(in the rows, 128 means zero)
The rows of Y fall into 4 groups, which share some directions, and each row is roughly a mix of its group's hidden directions.
Y (148 x 10):
[[158 133 140  96 142 151 190  98 153 137]
 [150 113 135 149 149 172 113  91 184 129]
 [141 112 136 101 124 162 106 171  83 166]
 [181 102 126 117 117 113 137  94  77 151]
 [131 112 145 180 158 143 108 105 179 110]
 [148 122 107 113 166 131 146 129 202 127]
 [139 127 130 170 130 128  90  85 184 129]
 [ 71 119 131 130 129 119 142  97 105 185]
 [ 85 155  83 122  83 103 100 122 139 132]
 [150  90 135 119 174 118 147 178 125  95]
 [104 124  96 120 167 112 118 149 193 118]
 [147  94 196 130 160 123 143 149 123 111]
 [162 129 184  99 141 122 135 165 119  90]
 [159 157 150 157 146 122 181  86 113 129]
 [ 97 107 178 125 113 115 117 122  67 123]
 [173 118 119 111 118  96 147  94  72 124]
 [140 139 156  97 143 162 177  86 156 125]
 [110 137 139 103 122 121 163 159  59 137]
 [108 112  99  92 173 105  81 154 130 127]
 [ 77 156  74 113  90 120 120 141 125 124]
 [164 143 130  98 105  82 127  93  98  96]
 [171 159 152 166 153 143 156  98 153 146]
 [112 126 114 150 100 160 132 139 131 201]
 [180 137 103 146 141 116 104 160 168  96]
 [118 109 108 160 138 150 107 141 125 200]
 [125 118 135 150 115 162 134  90 196 140]
 [164 106 126 101 124 138  99 151  69 156]
 [161 138 141 146  96  69 109 161 132 104]
 [ 99 143  83 139 103 121  90  88 125 164]
 [178 158 138 100 146 159 165 103 153 118]
 [153 151 140  95 118 123 146 107 122  58]
 [ 72 137 115 148 114 109 122  97 174  98]
 [110 101 114  83 122 158  91 166 151 101]
 [132 121 159 155 129 159 105  81 180 136]
 [ 71 152 139  82 101 139 111 122  99 139]
 [111 111 121 175 116 123  76 149  84 113]
 [ 91 148 122 105 155 144 129 146 196 128]
 [195 155 126 156 145 133 141  92 128 107]
 [161  99 152 178 143 140 146 104 100  92]
 [123 113 130  94 132 100 162 182  85 120]
 [156 144 101  94 127 106 148 122 127  62]
 [103 107 104 177 133 102  87 146  95 148]
 [163 122 132  93 138 158 131 150  71 161]
 [166 109 132  87 133 154 123 140  88 175]
 [166 156 113 106 124 110 153 122 155  68]
 [ 68 146 162  84 129 116 100 116 142 124]
 [101 131 136 103 105 131 142 122  58 163]
 [112 135 114  90 118 106 153 188 100 101]
 [ 67 142  84 112  87 116 113 133 130 136]
 [173 127 124 103 157 112 183 117 135 164]
 [185 109 123 133 119  72 131 108 102 110]
 [102 156 126 139 140 117 125 100 194  92]
 [167 149  95  99 101 121 133 129 144  71]
 [130 122 125  95 148 164 171 162 111 174]
 [102 118 154 136  97 144  82 150 179 147]
 [ 97 126 155 143 100 160 102 128 120 190]
 [116 162 121 152 149 100 124 117 164  67]
 [149 137 126 169  73 152 173 121 138 145]
 [ 84  82 107 106 146 131 161 128 157 161]
 [169 170 121 104 128 104 148 108 144  76]
 [157 152 158 151 138 131 187  90 119 111]
 [ 95 156  83 100  77 108 108 129 140 131]
 [112 107 122 157 114  87  90 161  81 135]
 [111 111 110 161 118  84  81 165 103 132]
 [113 143 112 104  70  93 160 142 139  95]
 [ 83 117 109  84  90 124 137 170 149 120]
 [ 94 132 132 105 104 100 160 185 122  97]
 [ 77 161 107 123  98 173 132 121 159 116]
 [162 117 160 122 118 136 171 175 114 167]
 [ 92 147 111 169 140 101 127 120 150  72]
 [ 92 106 132 174 111 117  77 144  99 112]
 [149 136 136  79 140 119 183 116 167 146]
 [169 113 142 122 138 160 125 161  76 163]
 [ 94 138 114 171 135 104 135 102 171  86]
 [ 90  77 135 114 162 114 121 163 136  92]
 [166 174 131 103 136 105 147 100 139  81]
 [ 92 106 110 150 111  86  92 161  98 147]
 [141 134 139  88 138 166 146 175  94 162]
 [ 88 157  83 121  86 151 124 113 165 131]
 [146 134 161 185 128 121 161  91 100 144]
 [151 114 137  79 114 151 141 135  86 178]
 [171 134 144  66 108 122 146 116  99 151]
 [108 134 109  95 112 106 167 185 104 108]
 [154 128 142 171 134 147 135  99 193 122]
 [166  99 175 132 174 132 148 154 119 106]
 [ 90 126 140 160  87 101  89 141  88 125]
 [ 70 115 132  90 120 115  95 166 147 142]
 [150  82 109 116 131 136 111 148  77 171]
 [167 114 183 152 171 131 141 126  96 126]
 [149 100 128  89 113 150 128 128  86 183]
 [105 103 133 146 142 159  88 132 107 188]
 [149 147 107  90 113  96 126 129 137  63]
 [148 133 145 167 147 158  91  76 154 135]
 [176 126 112 162 130  75 153 138 151 150]
 [109 130 131 176 115 107  68 143  96 116]
 [109 121 106 101 100 119 161 135  83 179]
 [175 118 152  82 144 133 182 122 134 124]
 [149 140 142 156 100 127 195 102 115 105]
 [145 156 107  98  82 114 162 129 144  82]
 [ 99 126 129 138 134 146  97 132 117 205]
 [118 114 132  99 144 148  71 162 173 120]
 [127 130 142 154 111  67 135 129 185 129]
 [ 88 129 112 147 158 150  91 137 185 120]
 [150 128 130 183 143 122 168 134  79 107]
 [173 154 144 117 119 109 158  97  81 102]
 [123 156 125 139 149 103 118 109 188  81]
 [ 73 100 103 165 131 136  90 154 146 130]
 [101 123 119 181 116  84 136 120 161  91]
 [125 114 172 132 110 137 118 130 163  62]
 [ 91 116 117 160 104 104  74 160 108 118]
 [163 118 173 155 130 102 129 122  70 121]
 [133 134 112 158 119 153 111  80 187 142]
 [107  81 124 168 105 164 157 149 122 156]
 [136 153 125 184 134 153 108  74 147 138]
 [158 155 111 100 101 136 155 137 171  82]
 [163 127 144  86 134 155 139 162  87 164]
 [154 150 122  95 135 144 131  91  63 119]
 [112 111 137 123 139 114 179 162  69 140]
 [161  96 145 116 111 142 131 160  89 179]
 [110 119 157  93 134 129 137 149  57 141]
 [171 132 109 116 140 102 126 104  66 102]
 [112 119 128  84 109  88 149 182 105 115]
 [132 117 154 120 113 166 152 170  96 176]
 [134 121 133 169 130 145  98  70 166 150]
 [146 110 140 171 129  67 135 135 170 127]
 [120 153 147  90 119 107 123 174  85  93]
 [162 135 134 174 109 124 186 101 111 114]
 [104  96 118 181 110 111  91 152  93 123]
 [155 100 189 107 145 130 163 158 126 115]
 [149 123 147 114 152 151 181  92 173 128]
 [169 133 155 183 118 141 165  97 123 116]
 [101 114 117  86  95 157 155 137  79 147]
 [117 135 133  90 104  90 153 183 106 105]
 [141 108 143 104  98 150 143 138  77 179]
 [ 90 100 130 166 122 134 137 146 127 192]
 [ 95 110 163 168 105 145 126 128 115 183]
 [105 113 115  89 155 113  87 166 167 112]
 [161 144 142 181  99 140 170  98 121 144]
 [ 78 132 162  97 100 162 133 103  96 123]
 [112 108 130 173 145 135 112 127 109 196]
 [175 117 151 111 132 116 190 118 158 125]
 [141 132 150 165 126 146  99  75 175 139]
 [123 161  59 134 109 126 113 100 111 155]
 [156 137 140 181 142 149 122  92 178 119]
 [164 131 115 176 142  76 108 145 157 130]
 [143 154 122 133 158 154 149 127  58 107]
 [108 108 155 109 157 133 147 166  68 117]
 [103 123 103 177 114  99  82 149 102 144]]
One row of each group comes first, with its name. Which group is each row after those in?
[155 148 133  98 145 117 157 103 113  64] -> Q
[169 124 144 115  99 110 137 133  58 128] -> C
[100 116 135 163 107 127  74 145  85 103] -> H
[116 159 126  85 102 123 152 153  69 131] -> M

[ 73 149 110 124  95 102  80 121 110 132] -> M
[112 103 123 144 127  99 122 145 205 138] -> C
[172 115 178 133 171 143 146 131  93 125] -> M
[132 140 130  49 120 145 136 141 106 156] -> C
[133 130 135 111 151 174 169 164  97 164] -> C
[135 131 116 159 121 151 117  91 199 128] -> M
[135 117 136 186 120  86 111 129 168  97] -> C
[ 94 128 174 110 119 108 119 112  69 147] -> H
[134 151 159 101 106 126 165 122 156  70] -> Q
